50 stands for zero in the data rows.
Here are some points:
[52 73 26 83 39 46 68 41 19 33 55 28 73 46 43 56 49 47 50 75 56 21 58 33]
[46 39 99 18 31 51 73 41 61 34 80 30 66 46 51 63 51 51 49 47 50 26 49 31]
[48 21 42 25 80 50 39 70 76 77 26 85 36 42 34 34 56 61 62 37 43 39 45 50]
[39 65 51 41 38 48  7 46 41 12 42 43 42 48 15 38 59 42 42 66 47 68 42 28]
[47 80 25 69 40 54 50 45 28 29 85 25 83 48 28 58 63 47 57 77 49 33 52 44]
[43 44 69 81 54 59 44 50 35 30 97 31 73 55 45 50 53 55 51 92 46 27 48 60]
[39 87 39 36 38 51 58 31 76 89 29 79 48 53 71 62 45 62 43 37 55 23 51 36]
[50 86 28 97 37 44 46 41 45 38 76 27 76 51 56 47 50 46 47 93 51 34 55 44]
[72 79 25 53 31 47 94 34 32 75 43 53 35 53 88 71 48 49 44 34 51 25 53 39]
[44 36 80 27 70 47 72 54 72 82 37 68 44 48 82 74 37 49 58 22 56 22 42 61]
[36 47 98 25 56 62 30 26 96 58 35 61 38 51 69 27 42 52 74 42 39 73 57 47]
[76 37 27 34 60 51 89 64 32 84 40 65 40 51 91 79 51 54 54 37 46 25 55 61]
[43 31 99 23 78 61 71 55 60 55 66 50 57 47 29 55 52 52 42 32 44 26 50 79]
[40 50 57 23 51 50 26 50 78 37 48 82 31 42 19 26 49 67 57 34 41 99 53 35]
[33 23 64 27 92 58 34 66 71 35 47 71 28 43 34 26 54 50 42 27 50 88 53 78]
[56 40 38 98 40 46 41 52 56 45 75 35 69 50 57 38 51 49 45 99 51 99 64 51]
[42 27 31 41 71 53 20 63 23 20 42 28 46 54 38 25 49 51 54 70 55 93 55 78]
[33 29 75 25 66 44 51 60 55 86 39 71 40 61 28 43 58 49 57 32 48 27 35 51]
[52 57 21 72 53 43 16 39 51 27 30 59 48 61 48 18 52 54 59 59 55 99 55 28]
[65 25 27 32 81 60 79 73 38 83 36 66 42 49 64 63 49 53 50 30 53 22 50 76]
[52 63 37 69 39 40 39 50 70 42 60 32 45 48 53 37 52 46 43 81 54 99 60 43]
[51 81 62 57 28 46 52 29 31 27 73 29 77 47 21 45 53 53 49 80 52 31 50 38]
[30 68 79 26 37 41 57 38 82 68 42 66 28 55 54 57 42 50 59  8 43 21 46 30]
[47 39 99 34 59 47 50 66 48 32 81 37 70 50 14 50 39 53 42 47 46 16 49 60]
[64 37 35 94 57 41 36 51 49 38 53 32 49 47 54 35 51 51 46 84 50 99 65 65]
[49 26 36 73 69 53 62 61 19 23 59 34 80 52 34 61 47 48 39 79 55 23 62 64]
[47 99 22 60 33 41 64 32 49 55 48 40 30 46 99 55 47 41 47 28 44 28 48 39]
[41 66 93 31 29 40 64 38 44 28 55 41 53 56 30 57 47 52 53 40 44 15 42 28]
[47 93 30 38 34 41 30 45 58 22 41 60 41 55 32 26 60 37 43 55 51 99 44 47]
[67 29 11 76 77 58 33 67 27 35 38 43 67 33 18 51 53 47 56 56 59 49 53 68]
[55 70 25 65 34 54 24 48 37 30 37 60 40 40 24 32 56 53 47 54 50 99 44 36]
[48 62 51 43 47 48 29 41 82 30 34 56 27 40 58 27 55 44 47 51 46 99 50 49]
[43 25 30 62 24 53 50 56 22 20 84 31 89 52 23 59 43 63 45 63 46 26 58 41]
[85 29 22 57 85 50 54 76 24 55 32 61 50 41 22 56 48 41 41 27 46 35 53 68]
[47 76 27 90 28 44 60 29 30 21 61 29 70 58 68 63 50 54 48 72 48 23 62 42]
[55 33 31 36 88 52 86 62 50 81 42 57 33 47 89 66 49 53 49 37 56 29 46 85]
[58 83 38 34 30 49 91 41 32 67 44 43 36 51 68 83 47 41 50 25 53 22 52 29]
[63 70 30 77 33 47 27 47 25 36 62 42 69 51 26 23 51 45 49 77 57 86 35 35]
[40 24 99 27 49 50 74 56 57 39 74 37 58 51 30 61 47 54 56 18 41 18 45 52]
[61 38 31 92 49 50 32 58 52 39 46 35 70 51 41 39 58 42 52 99 57 99 63 54]
[42 99 44 55 35 42 45 34 41 40 37 37 41 53 75 51 48 48 57 43 39 22 45 45]
[59 90 62 33 18 18 49 29 60  4 47 39 38 47 61 76 28 43 59 22 57 64 44 50]
[36 26 71 24 57 58 77 55 44 74 37 55 42 50 50 72 43 56 57 44 40 14 41 62]
[59 69 33 99 36 43 34 39 46 38 57 31 70 50 43 36 52 56 46 97 56 72 56 44]
[39 21 82 29 35 45 63 29 32 28 72 36 72 55 19 55 37 58 50 45 49 23 45 41]
[45 24 82 28 66 55 74 46 70 64 44 55 44 47 75 80 35 60 53 23 33 13 47 60]
[43 76 33 90 43 50 25 46 34 32 66 27 62 55 35 26 50 49 48 89 56 79 50 41]
[39 70 65 28 29 42 89 53 70 89 40 74 34 52 62 79 48 48 47 37 51 31 49 46]
[53 29 21 35 77 56 85 64 42 67 36 55 36 47 84 80 47 51 54 35 51 29 54 86]
[70 33 22 46 88 56 72 51 44 74 40 65 44 40 95 73 40 47 46 36 49 26 50 82]
[44 32 69 41 84 53 81 53 72 82 38 50 40 56 96 71 41 51 49 26 55 32 50 83]
[40 47 39 30 52 52 19 55 53 82 25 78 39 37 26 34 55 58 55 20 35 50 39 34]
[59 34 36 99 46 48 45 49 43 43 69 34 81 49 45 51 53 45 46 97 52 39 57 61]
[41 29 86 30 72 52 24 49 99 45 52 64 42 52 45 30 46 66 47 50 46 97 40 66]
[46 24 80 47 38 51 31 47 45 32 99 26 74 50 33 27 46 37 50 92 49 86 46 44]
[55 32 22 36 85 57 81 55 50 73 39 42 34 47 99 72 49 48 47 30 57 22 56 85]
[42 30 42 20 55 47 22 57 76 37 39 80 21 56 18 37 56 58 50 33 52 99 46 60]
[47 73 33 71 33 41 33 46 53 38 53 46 42 45 40 34 52 48 45 71 52 99 55 40]
12 more points follow, each with its number after it:
[34 38 99 31 61 51 66 42 99 72 58 71 39 55 63 51 49 55 45 26 57 31 44 50] 0
[33 28 93 29 58 62 74 55 55 36 71 39 55 39 25 69 41 56 48 30 44 21 45 69] 1
[61 40 36 67 48 46 41 56 63 48 67 37 52 49 55 41 52 48 42 81 53 99 65 53] 2
[36 28 73 29 58 52 84 44 74 80 51 81 40 54 72 71 44 50 57 31 43 20 46 49] 3
[42 36 52 38 45 48 40 49 89 93 39 88 38 51 55 31 52 45 48 22 56  7 42 36] 4
[43 17 33 27 67 50 51 42 65 93 27 79 41 48 73 41 49 47 42 19 54 18 39 60] 5
[47 74 69 40 31 48 31 57 72 35 45 34 45 46 33 30 46 47 50 70 49 99 52 35] 6
[71 37 20 39 77 59 26 71 23 73 36 80 35 56 30 32 56 53 54 28 52 61 50 63] 7
[65 71 30 85 38 48 23 47 29 40 38 52 39 53 35 35 61 43 53 56 48 99 59 41] 8
[33 20 83 32 53 72 65 49 76 76 37 66 27 43 69 58 52 58 43 37 50 14 45 60] 9
[38 31 91 41 54 50 46 41 99 69 27 73 48 54 65 53 56 49 45 30 57 20 37 59] 10
[48 58 60 32 46 47 33 55 83 31 52 49 47 47 41 31 52 48 49 62 51 99 53 39] 11
Which three of these numbered points are nearest to each point below, ignoring the direction in which the first points spread most? Their numbers follow each, nearest first.
[63 38 39 99 51 46 37 55 52 43 57 32 58 51 50 40 51 48 43 92 53 99 63 59] > 2 3 9
[46 90 25 93 30 40 60 45 35 37 69 32 73 50 45 57 49 51 46 80 48 33 53 45] > 3 8 9
[38 79 41 31 37 44 32 43 74 78 33 96 43 52 52 43 42 50 61 18 50 24 57 38] > 4 5 8
[33 35 92 18 46 59 52 35 67 63 39 46 42 45 75 42 62 58 62 32 37  7 48 30] > 9 3 10
[42 34 95 32 56 54 76 45 98 81 41 66 37 53 85 61 36 57 49 30 52 30 51 56] > 0 3 10
[49 31 21 30 56 55 41 48 41 68 33 82 20 49 67 51 49 55 59 20 59 17 39 30] > 5 8 4
[48 23 99 34 53 49 66 48 43 35 76 32 74 46 31 62 43 55 52 64 52 21 50 61] > 1 3 9
[37 51 60 29 43 51 17 42 76 62 33 86 26 61 32 33 51 59 56 24 56 39 37 32] > 4 10 5
[18 66 59 69  6 73 33 53 40 37 59 30 29 42 46 88 46 33 41 44 70 53 63 64] > 9 3 1
[44 38 99 33 37 39 32 47 81 37 49 61 35 55 22 39 53 54 54 39 56 50 49 35] > 0 10 6
[44 33 62 32 42 51 47 58 24 14 94 32 76 51 23 58 59 61 53 58 57 19 44 47] > 1 3 9
[36 66 49 25 29 44 45 30 54 54 16 64 36 49 34 49 59 51 53 31 45 16 50 23] > 4 3 8
[18  3 90 41 58 55 17 37 82 38 49 42 20 54 73 41 45 69 45 31 71 41 58 58] > 9 10 0
[56 28 18 34 65 61 24 70 34 52 39 77 36 55 30 20 60 47 57 33 46 98 56 68] > 7 8 5
[64 35 31 99 52 48 40 54 52 38 54 32 61 47 50 40 46 48 45 89 52 99 64 62] > 2 3 8
[43 75 22 36 69 61  0 40 63 54 28 69 42 55 93 12 49 44 42 25 44 40 61 53] > 5 4 8
[53 41 36 67 49 47 32 48 58 35 62 40 51 51 47 34 51 48 48 80 51 99 63 47] > 2 3 11
[48 99 41 28 31 43  9 43 69 62 30 62 42 59 38 33 45 51 50 19 55 47 41 30] > 4 6 8
[46 70 70 32 29 46 85 57 66 79 38 70 56 48 51 76 43 40 38 32 52 10 51 36] > 3 6 9
[37 33 90 28 60 45 44 53 99 76 42 75 50 43 74 48 43 53 52 29 47 19 49 61] > 10 0 9
[56 53 37 92 40 42 41 52 58 47 67 33 54 51 54 37 50 45 43 97 57 99 65 48] > 2 3 9
[46 66 42 48 31 44 69 55 99 38 52 62 42 50 61 41 34 13 29 46 57  0 38 55] > 4 3 10
[42 26 98 32 55 60 63 43 41 25 75 35 72 52 56 67 47 57 61 46 53 16 41 60] > 1 3 9
[57 20 13 29 63 54 79 60 33 80 40 68 34 59 70 63 48 58 55 30 51 16 49 55] > 5 8 7
[31 24 62 37 55 51 69 60 24 42 70 42 66 43 32 67 49 56 61 30 47  9 37 63] > 1 3 9
[44 40 13 35 62 50 30 48 38 66 27 78 21 55 55 31 54 55 57 20 43 35 32 46] > 5 7 8
[46 29 94 34 77 66 75 62 56 57 61 43 58 56 19 60 50 43 55 28 52 28 46 73] > 1 3 9
[42 90 83 22 36 37 58 43 69 56 32 61 24 35 48 55 49 46 50 37 60 31 44 29] > 6 11 0
[48 21 71 28 74 49 18 62 79 41 71 55 47 55 25 23 54 61 63 43 43 99 43 57] > 11 0 6
[42 32 99 28 73 56 63 53 91 54 47 68 36 48 56 51 30 56 49 38 54 23 52 78] > 0 9 10
[39 30 45 14 86 62 29 66 84 57 18 66 34 44 61 30 53 56 55 30 39 76 46 78] > 11 5 6
[51 57 37 99 34 43 37 43 49 43 86 35 77 54 47 35 51 44 41 99 52 55 56 43] > 3 9 2
[37 22 48 22 72 56 58 59 50 82 27 63 32 46 44 61 54 54 60 27 56 14 49 62] > 5 9 3
[54 50 33 82 38 46 38 46 55 46 71 33 66 50 49 38 48 45 42 98 53 99 64 47] > 2 3 9
[41 25 73 22 79 69 22 48 86 65 33 77 39 57 64 26 57 54 44 20 49 55 36 70] > 10 11 5
[43 71 53 72 32 46 26 43 32 43 80 33 73 44 37 29 48 50 47 99 48 84 51 40] > 3 9 2
[67 89 28 59 24 49 19 43 36 32 40 67 27 56 25 34 60 41 56 40 59 79 49 42] > 8 7 6
[54 28 20 61 74 50 27 70 19 31 35 41 53 52 15 30 53 54 54 45 64 62 51 81] > 7 5 8
[43 35 57 22 70 55 17 58 56 36 58 66 56 54 16 23 58 50 49 57 56 98 48 85] > 11 7 6
[33 60 99 30 34 55 22 49 75 23 75 51 47 60 23 43 50 50 52 35 40 30 41 33] > 0 1 10
[71 15 20 87 49 62 44 67 28 32 33 31 78 56 29 49 61 42 62 65 53 39 57 53] > 5 8 2
[64 85 35 99 31 51 31 39 39 36 44 33 44 47 49 35 58 34 54 75 54 87 58 45] > 8 2 3
[68 34 31 99 47 51 33 58 46 34 44 29 73 54 44 32 52 42 44 92 50 97 52 51] > 2 3 5
[48 32 99 31 48 57 75 47 60 59 66 45 54 45 37 71 48 63 51 24 56 16 40 57] > 1 3 0
[43 37 99 27 44 52 72 42 44 53 70 48 54 54 26 75 35 48 49 31 51 17 53 48] > 1 3 0
[49 39 54 78 36 45 34 47 46 42 99 34 93 45 49 35 48 43 48 99 45 60 59 45] > 3 2 9
[64 99 23 76 38 46 62 41 33 59 43 39 25 52 80 61 53 45 52 34 54 24 52 45] > 8 3 2
[38 30 99 32 73 65 56 59 64 41 73 54 51 57 38 60 48 55 56 30 54 30 48 79] > 1 0 9
[44 85 58 54 25 51 31 34 72 32 41 40 39 42 36 37 54 45 53 74 50 99 54 35] > 6 11 3
[54 41  9 61 71 57 16 46 40 60 12 68 33 47 73 29 55 58 52 15 45 42 53 44] > 5 8 7
[50 31 88 33 36 49 37 47 43 34 97 25 82 46 30 46 57 49 55 76 36 21 48 44] > 1 3 9
[41 35 99 35 60 48 81 53 80 72 54 43 37 51 66 77 48 54 42 29 52 22 49 60] > 0 3 9
[48 82 77 78 41 41 36 48 38 34 73 41 75 54 42 43 43 48 51 99 49 58 55 48] > 3 9 0
